Rows are one point carried round by a steady rotation, each followed by how many ticks it has turned.
The counts run from 0 to 282.
[134 173 136 155 157 182 142 135 131 109 157 152 112 159 124 102 127 130
 112 112  95 113 134 118  77 182 142 103 119 133 144 131 113 111 140 119
 127 159  93 125  59 165 124 131 135 122 139 188]	243
[140 157 141 156 176 160 162 137 117 117 150 149 155  97  95  75 148 113
 109 150  90 170 185 143 125 144 118 130 135 142 139 111 127 100  89 181
 112 145 128 130  83 158 145 168 111 157 149 142]	180
[108 185 155 144 170 205 147 148 146 121 162 123 139 110 103 101  90 148
 139 124 129  83 150 133 121 163 117 131 163  98 137 117 123 144 148 160
  82 143  95 137  68 156 144 136 111 127 115 142]	75
[ 84 156 131 146 172 186 164 140 120 117 159 111 139 120  73 115 155  93
 120 106 121 130 154 131 122 134 110 131 167 159  60 135  77 113 148 140
  99 140 113 141  84 148 147 167 109 122 109 132]	208
[122 161 155 142 160 190 154 158 139 101 157 140 130 167  85  87 144 101
 133 114  96  91 168 115  78 160 123 108 162 135 125  84 155 125 117 135
 125 168 139 132 104 180 144 148 110 113 146 144]	257
[105 145 133 188 163 185 144 114 139 110 147 123 136 110  99  84 145 102
 104 138 108 155  98 147 123 169 133 136 134 165 160 134  84  86 123 154
  79 145 153 152 111 165 125 146 127 126 126 140]	106
[134 154 139 136 152 188 160 131 132 117 157 130 112 188  80  91 130 111
 121 127  82 110 150 120 105 149 154 108 158 151 156 107 145 109 107 102
 115 151 144 136  97 186 123 137 113  95 132 165]	199
[134 166 123 155 162 184 130 144 146 118 151 129 122 146  87  64 122 127
 132 139  88 103 155 141 130 188 148 100 137 138 145 116 124 100 101 125
 111 151 142 139  96 175 135 114 104  84 141 125]	255
[135 148 122 167 184 142 165 168 124 123 156 164 144 110 103  76 131  77
 104 157  96 129 162 124 133 171 110 119 119 141 119 101 100  95 112 159
 152 144 132 147  87 156 155 168 103 143 132 135]	109
[125 154 141 172 178 148 134 180 153 127 145 136 146 137 105  77 116 103
 101 143 132 105 131 142 140 166 123 120 195 131 160 104 125 130 144 156
  87 117 159 143 118 170 171 160 103 139 101 127]	218
[ 99 147 104 151 163 182 152 104 114 117 150  93 129 132  86  93 150  98
 117 123 127 151 145 140 126 146 139 108 154 172  79 150  90  95 139 124
  68 133 124 142  98 179 128 147 103 100 106 136]	266
[147 170 148 150 161 177 151 150 132 109 160 171 135 157 108 100 140 112
 110  89 101 119 167 118  87 175 108 119 149 130 119 105 142 129 129 141
 126 158  97 106  71 157 130 163 125 139 139 164]	186
[130 161 152 166 172 190 134 103 140  97 140 119 140  97 102  80 135 138
 114 149 109 160 129 145 122 157 144 120 128 154 173 132 104  89 116 168
  63 141 131 136  93 167 122 145 132 136 144 164]	178
[133 149 148 162 182 181 136 109 132 102 150 134 155 102 113  79 143 127
 108 139 111 162 155 154 125 147 132 122 138 159 154 121 120  93  94 183
  81 147 125 137  92 167 147 167 117 148 154 155]	179
[137 141 115 164 146 148 134 142 141 112 149 116 117 161  73  78 143  96
 107 102  94 133 121 127  96 170 143 102 165 173 129 105 122 124 135 143
  80 142 170 142 128 199 130 153 126 116 105 158]	272
[134 161 160 141 179 201 146 114 131  88 157 139 135 102  95 103 154 128
 101 142  91 146 145 145 126 133 129 120 138 143 137 123  81 113 140 175
  80 108 110 139  76 134 134 134 121 172 147 161]	120
[139 188 152 118 150 216 133 143 132 129 146 135 135 119 104  94 107 150
  97 154  86 114 133 149 119 162 130 138 161 146 148 160  96  97 152 109
  90  99  97 105  62 148 124 118 128 125 127 127]	248
[ 92 160 111 178 160 180 169 138 139 108 164 147 124  92  94 104 143  87
 114 128 108 124 121 132 125 134 110 145 142 147  99 120  51 116 155 158
 103 133 115 139  85 144 143 167 125 141 115 160]	280
[131 145 132 151 168 125 153 157 124 132 153 145 127 143  94 119 102  97
 102 162  86 130 141 125 110 185 125 112 115 151 110 116  70 103 141 128
 145 128 118 143  55 185 139 131 120 116  94 154]	226
[102 167 111 134 173 174 154 149 128 135 138 128 126 120  97 114 121 122
 127 149  77 120 169 144 122 165 130 129 145 146  96 156  79 103 133 115
 122 137 113 120  42 140 138 141  97  90 136 131]	22
[166 157 104 126 156 157 146 131 138 140 154 145 125 115  78  91 109 110
 109 159  47 156 169 162 144 155 144 124 138 161 126 131  92 111 100 146
 120 114 118 126  79 165 129 132 122 116 138 137]	66
[164 169 129 159 148 175 164 147 147 133 153 169 141 163  97 101 127 103
 105 111  79 124 162 117 110 147 113 143 179 133 147 121 141 154 119 140
 125 147 114  94  74 165 124 178 118 135 138 164]	71
[113 150 135 164 147 158 107 140 125 110 146 123 121 143 100  78 158  98
 117  84 119 128 119 140  75 195 119  89 135 173  83 117 100 108 172 134
  90 152 134 131 108 175 127 154 123 111 102 146]	41
[153 170 131 159 165 148 125 148 133 134 143 161 148 134 115  74 112 119
 102 122 137 145 145 111 122 191 104 115 152 145 116 110 126 136 150 159
  93 121  91 125  75 186 132 146 127 149 106 149]	58
[129 180 119 153 150 190 140 164 148 135 152 145 145 141  92  83 142  91
 118  93 106 103 150 139 115 168 102 143 188 146 118 123 141 148 136 140
 111 154 132 110 114 151 133 175 112 105 123 113]	202
[137 167 117 188 158 162 147 131 148 108 158 175 123 162 123  69 129 103
 103 100 120 140 120 106 106 182 120 114 132 148 135 117  97 118 152 124
 115 139 107 124  81 163 124 147 128 133 126 189]	56
[139 150 134 127 156 180 152 149 128 109 157 146 133 160  63 111 160 100
 114 102  74 114 166 145  97 137 134 117 188 145 120 118 135 136 121 131
 104 150 157 119 103 178 144 169 118 115 127 156]	142
[157 176 143 148 153 154 125 141 139 142 132 125 144 113 102  97  92 123
  85 161  98 153 113 154 130 183 127 129 163 152 164 135 105 108 143 163
  81 119 127 126  85 193 134 147 142 140 102 130]	233
[137 162 143 134 151 196 166 146 127 112 154 157 133 169  81 103 146  89
 109  96  87 106 153 107  83 155 109 126 169 146 124 104 136 131 134 122
 124 166 125 113  99 175 128 177 128 126 131 151]	258
[146 167 122 139 158 165 123 141 133 137 128 134 112 163  98 107 152 112
  88 101  74 131 140 153 103 167 134 136 201 179 140 151  98 109 152  92
  88 130 145  93  92 149 125 160 124  97 131 128]	28
[139 161 136 168 171 147 112 156 149 102 143 155 127 151  99  86 172 104
  93 104  95 141 136 160 107 163 125 118 193 162 125 120  99 126 159 141
  83 123 160 126 109 143 167 174 110 124 100 148]	158
[110 164 153 137 169 184 153 113 105 113 147 106 150 121 103 107 117 137
 126 129 137 139 179 139 120 140 141 119 155 133  95 130 130 116 135 158
  71 139  97 135  58 175 140 158 105 142 125 159]	135
[106 153 109 153 182 174 125 123 133 119 144 104 132 124  91  74 165 100
 133 111 118 150 165 155 135 163 134 110 153 164  74 141  89 109 135 144
  67 135 133 145  94 159 153 150  91  98 111 118]	267
[ 99 153 103 155 187 150 142 138 130 127 141 124 115 154 102  92 138 108
 110 140 110 137 150 145 147 168 159 111 150 158  98 141  64  90 142  95
  95 111 125 138  66 147 150 129  94  89 116 144]	210
[160 174 161 136 173 144 117 155 129 119 135 155 146 114 119  89 118 120
  85 139 117 148 153 146 123 187 112 112 161 147 125 112 126 124 158 162
  85 107 116 124  76 170 151 148 126 160 103 147]	174
